In the data rows, the value 128 means zero.
Here are some points, each followed by its number:
[127 122 177  62   0 150 105 202  45 211 141 107 159 186  67 109 124 110
 141  92 191 142 158 103  72 144  13 133 103 109  64  35 149 154 175  41
 149   0  80  64  91 201 121 100  97  90 201  84  93 146  94  92 170 107
 157 108 182 135 142  96 119 125 168  58] 0
[138 125 152 128 105 146  92 137 166  72 144  12 153 139 165 114 132  79
 122 111 108 240 135  68  86  94  42 140 148 115 122  36 136 125  96 113
 115 150 152 161 144 147 153 125 115  50 135 139 130 143 155 142  65 150
 102  81 101 142 100 157 125 153 117  81] 1
[180 140  90 125 141 105 106 112 163 109 120  99  80  60  91 147 144 116
 188 184 159  97 107 161 148 143 112 144  63 142 198 179 180 102 210 194
 105  94 150  95  92 115 159  41 141 130 218 161 227 152 176  79 195 166
  76 170 215 180 112 158 165 136 233 150] 2
[125 102 183  97  48 128 129 139 119 133 124  67 163 198 134 181 141 145
  88  92 133 205 181  86  76 128  78 127 170  90  26  88 153 136  97 123
 138 128 112 153 184 124  76 123 168 108  89 128  95 146  87 190  77 129
 123  96 116 150  90  99 113 125  98  73] 3
[126 156 140 110 138 145 133 135 134 190 163 129 125 138 117  48 132 144
 128 142 114 122 118 137 149 117  76 136 121 129 148 107 103 110 156  92
 146 154 113 130  73 137 166 122  65 121 139 123 122 126 118 101 125 136
 154 141 119 106 126  95 115 151 130 124] 4
[127 127 103 154 160 116  93  81 171 175 126 153  92 167 202 145  87 131
 122 120  45  82 135 166 133  96 169  95 110 138 107 159 128  56  50 164
 145 172 179 165 139 120 128 155  98 161  65 186 118 174 151 120 109 116
 167 136  76  70 159 141 111 131 138 168] 5
[156 178 132 139 115 177 103 154 236  64 141  24 123  85 151 100 159  85
 144 146 136 175 116 107 125 102  15 170 112 112 202  82 145 107 202 117
  95 135 115 113 101 130 195  85 135  96 193 153 160 181 150 111 117 182
  64  82 183 201  56 166 154 149 150  73] 6
[103 110 169 138 113  90 180 172  96  98  88 165 173 135 124 183 124 164
 105 125 219 124 134  83 135 172 168 172 150 111  82 157 168 161  85 120
 138  96 131 123 218 102  55 156 183 165 125 108 139  78  93 170 120  89
 110 181 156 171 108 157 154 113  63  69] 7
[137 168 155 149 189 149 162 110 148  68 119 135 150 108 134 115 162 132
 134 118 172 104  95 102 145 165 160 151 151 118 117 136 135 158 162 130
  91 114  96 114 126  86 119 100 203 136 152 101 168 111 109 159 107 150
  88 156 159 190  71 135 110 104  85  95] 8
[107 101 127 123 109  65 136 165 109 140 102 144 123 155 128 237  92 168
 121 121 143  94 168 137 133 127 145 138 155 106  47 172 129 129  90 145
 149 122 147 120 171 146  79 149 173 179  41 169  93 140 117 134 126  71
 140 145 162 123 165 122 127 136 117 111] 9
[125 128  97 149 200 125 129 138 135 180 144 136 154  78 129 126 120 130
 176 109 120  93 118 122 193 147 132 207 125 163 246 150  99 141 156 117
 170 145 105 114 125 156 143 120 146 156 160 178 111 108 147  93 139 115
 150 101 121  93 130 132 136 146 141 130] 10
[146 120 131 136 116 147 106 160 175  67 179   0 132 140 153  79 115  57
  93 129  92 251 145  72  82  86  50 159 144  95 131  52 131 138  94 117
  85 148 154 154 121 113 152 139 106  83 149 145 142 160 156 161  77 163
  84  49  86 137  59 141 127 164  91  71] 11
[150 117 150 156 155 122 163 134 119 109  99 121 118 115 139 125 141 117
  97 141 137 149 122 116 112 119 178 101 165 138 104 144 110 128  86 126
 118 146 128 151 158 126 140 151 131 101  97  95 113  94 114 148 111 125
 144 133 122 117 121 110  94 122 110 127] 12
[146 128 129 130 105 180 113 145 175  57 176  33 157 135 185  83 119  75
 127 120  68 228 159  59  80  78  16 137 159 106 138  26 149 126 101 119
  99 155 118 139 117 137 148 103 132  93 147 144 137 168 154 123  79 133
  86  56  69  97  75 117 134 172 119  87] 13
Which three points above are nearest to each new point by angle? Their numbers follow each, nearest first.
[134  95 113  89  41  96  90 123 111 110 105 130 145  86  96 206 134 111
 157 105 182 107 157 133 118 108 160 160 111 128 111 148 171 164 156 138
 135  52 123  70 172 153  68  64 181 142 156 153 113 113 148 143 123 116
 108 128 186 183 122 150 162 109 140  97] 7 9 2
[ 91  86 125  86  97  87  71 108 122 140  92 113 153 120 143 228 124 115
 159 113  92 110 167 134  98 105 141  89 123 135  89 158 151 144  87 195
 143  97 184 130 178 154 103 116 169 120 108 188 132 163 119 176 128  90
 103 152 126 116 136 141 116 120 111 157] 9 5 3
[169 144 206 114  76 173 223 246 151 132 213 124 148 187 114  10 124 101
 100 133 186 157  87  26 165 189   2 220 164  55  95   0  78 168 137  10
 166 120  33  51  42 137 139 151 132 150 190   6  87 133 103 124 149 191
 127  88 122 111  70  89 115 144 130  60] 0 4 13
[153 132 132 121 111 143 148 166 150 117 142 185 109  81 114  77 124 131
 138 176 198  80 120 172 160 153 134 147  83 107 112 119 136 129 199 142
 103 123  96  85  62 112 132  94 148 151 182  69 161 120 117 135 183 165
 134 171 201 150  97 113 123 116 176 107] 2 8 6
[164 119 131 169 234  98 174 110 185  74 172 163 138 118 194 146 113 168
 108 153 131  95  93 122 187 146 158 158 183  64 171 165 123 100  80 182
 113 192 110 137 150  34  91 184 176 208 148 177 118 141 148 127 136 163
 133 124  91  94  81 152 143 187 114 139] 5 8 10
[175 142 174 147 122 145 149 118 141  23 152  77 152 118 164  86 148  86
  90 174 141 185 123  74 117 129 134 137 151 100  69  78 181 120  80 126
  85 140 133 138 108 117 140 132 140  96 148  84 133 157 112 165  98 135
  91 129 104 152  99 130 109 122  94  75] 11 1 13
[116 153 126 136 120 123 137 108 123  75  78 119  94  83 122 170 140 107
 138 140 142 150 103 152 110 109 184 113  96 138 142 196 159 144 125 204
  54 129 156 138 122 137 144 103 153  60 133 127 173 169 144 155 111 154
  88 138 177 171 123 132 124  92 132 129] 2 8 6
[144 142 143 205 240 103 155 132 184  45 156 149 136 121 196 111 109 167
  88 142 112 112 124 105 150 130 213 159 178  84 178 140 133  95  46 145
  96 214 123 154 144  72 109 199 156 175  90 179 118 133 161 129 121 160
 136 128  64 106  92 143 148 159 115 122] 5 12 8
[ 85 103 112 140  93  92 130 143  92 165  94 164 149 148 123 197 107 155
  96 108 142  89 137 127 133 106 188 135 139 129 111 163 117 130  83 126
 161 112 150 124 188 166  98 142 148 165  82 167  91 120  91 136 119  74
 151 146 103 128 166 129 125 117  88 138] 9 7 5
[130 117 124 135 135 110 109  76 131 123 107 187  60 144 179 124 120 161
 124 154  91  66 120 197 160 162 180  35 120 135 119 184 119  88  97 172
 130 146 119 136 101 105 148 131 104 151 103 156 146 144 141 108 165 124
 175 166 156 111 171 115 117 139 166 193] 5 2 9
[172 169 120 129 180 101 136  77 153  43  99 173 104 102 154 120 133 169
 111 143  49 115  98 154 151 139 214  53 146 156 181 202 132  59 113 179
  79 170 146 198 125  47 174 138 121 145 118 155 134 132 191 116 155 137
 126 145 133 127 167 152 116 153 126 134] 5 12 2
[145 158 149 144 117 162 148 157 146 127 157 125 134 148 159  69 126 133
 121 140 131 142 118 111 142 130  87 153 147  89 102  80 136 116 128  85
 149 145  83 110  71 110 148 124  94 146 145  86  94 135 119  97 131 131
 159 139 115  97 113 108 137 153 126 102] 4 13 0
[104 123 110 162 131 105 132 131  94 138  98 127 169 115 128 175 126 133
 140  91 128 169 152  91 105  87 153 157 139 132 149 132 133 156 112 138
 145 133 168 142 207 150 110 122 133 109  93 157 129 115 109 142 105 105
 130 116  97 140 140 133 156 110  88 129] 7 9 3
[ 87  96 135 109  87  97 116 136 102 195 118 112 169 164 137 174 142 124
 139  77  91 157 180 106  96  79 110 111 149 146 112 131 124 155 102 117
 172 112 177 132 189 175  92 162 117 111  91 179  91 133 119 170 110  83
 159 106  95 100 127  80 146 110 120 154] 3 9 5
[147 122 166  96  95 166 187 186 135 147 204 125 145 201 143  47 115 124
  85 154 187 149  94  65 131 190  18 171 166  85  78  16 115 154 152  69
 136 138  53  69  54 147 131 131 122 167 158  33  82 115  95 103 158 145
 131 107  95 114 102 109 116 153 103  92] 0 4 13
[146 131 151 165 122 153 178 152 109  63 120 113 128 107 151 125 125 131
 102 158 182 158 129  85  99 157 109 149 143 116 106 105 149 144 132 134
 107  99  93 130 129  93 127 142 155 134 160  88 157 115 123 139 102 122
  94 148 132 175 108 147 128 140 118  69] 8 7 6
[188 150 117 114  99 167  97 128 140 132 135 114 109 109 103  86 159 107
 146 181 122 116 101 189 121 129  97  88  82 135 145  99 142  91 193 143
  98 110  95  90  45 119 172 111 113 126 181 116 154 133 139  91 161 176
 126 155 206 164 122 124 118 125 168 126] 2 6 4
[ 96  94 120  92  89  96  97 161 105 200 123 177 143 155 115 227 103 169
 135 106  95  85 162 161 129 130  94 108 113 145 107 127 133 103  83 141
 157  99 133  93 166 149  99 128 163 168  73 166  60 172  81 144 139 117
 165 141 148 132 139 132 106 107 123 137] 9 5 3
[183 113 132 127 116 135 121  94 171 115 147 141  89 125 162 110 119 127
 143 175 119  81 122 173 140 121 115 120  95  98 145 136 155  72 117 162
 124 143 124 123  86 100 118 161 123 165 150 147 144 150 159  83 169 145
 122 143 147  97 131 157 153 153 182 137] 2 5 6
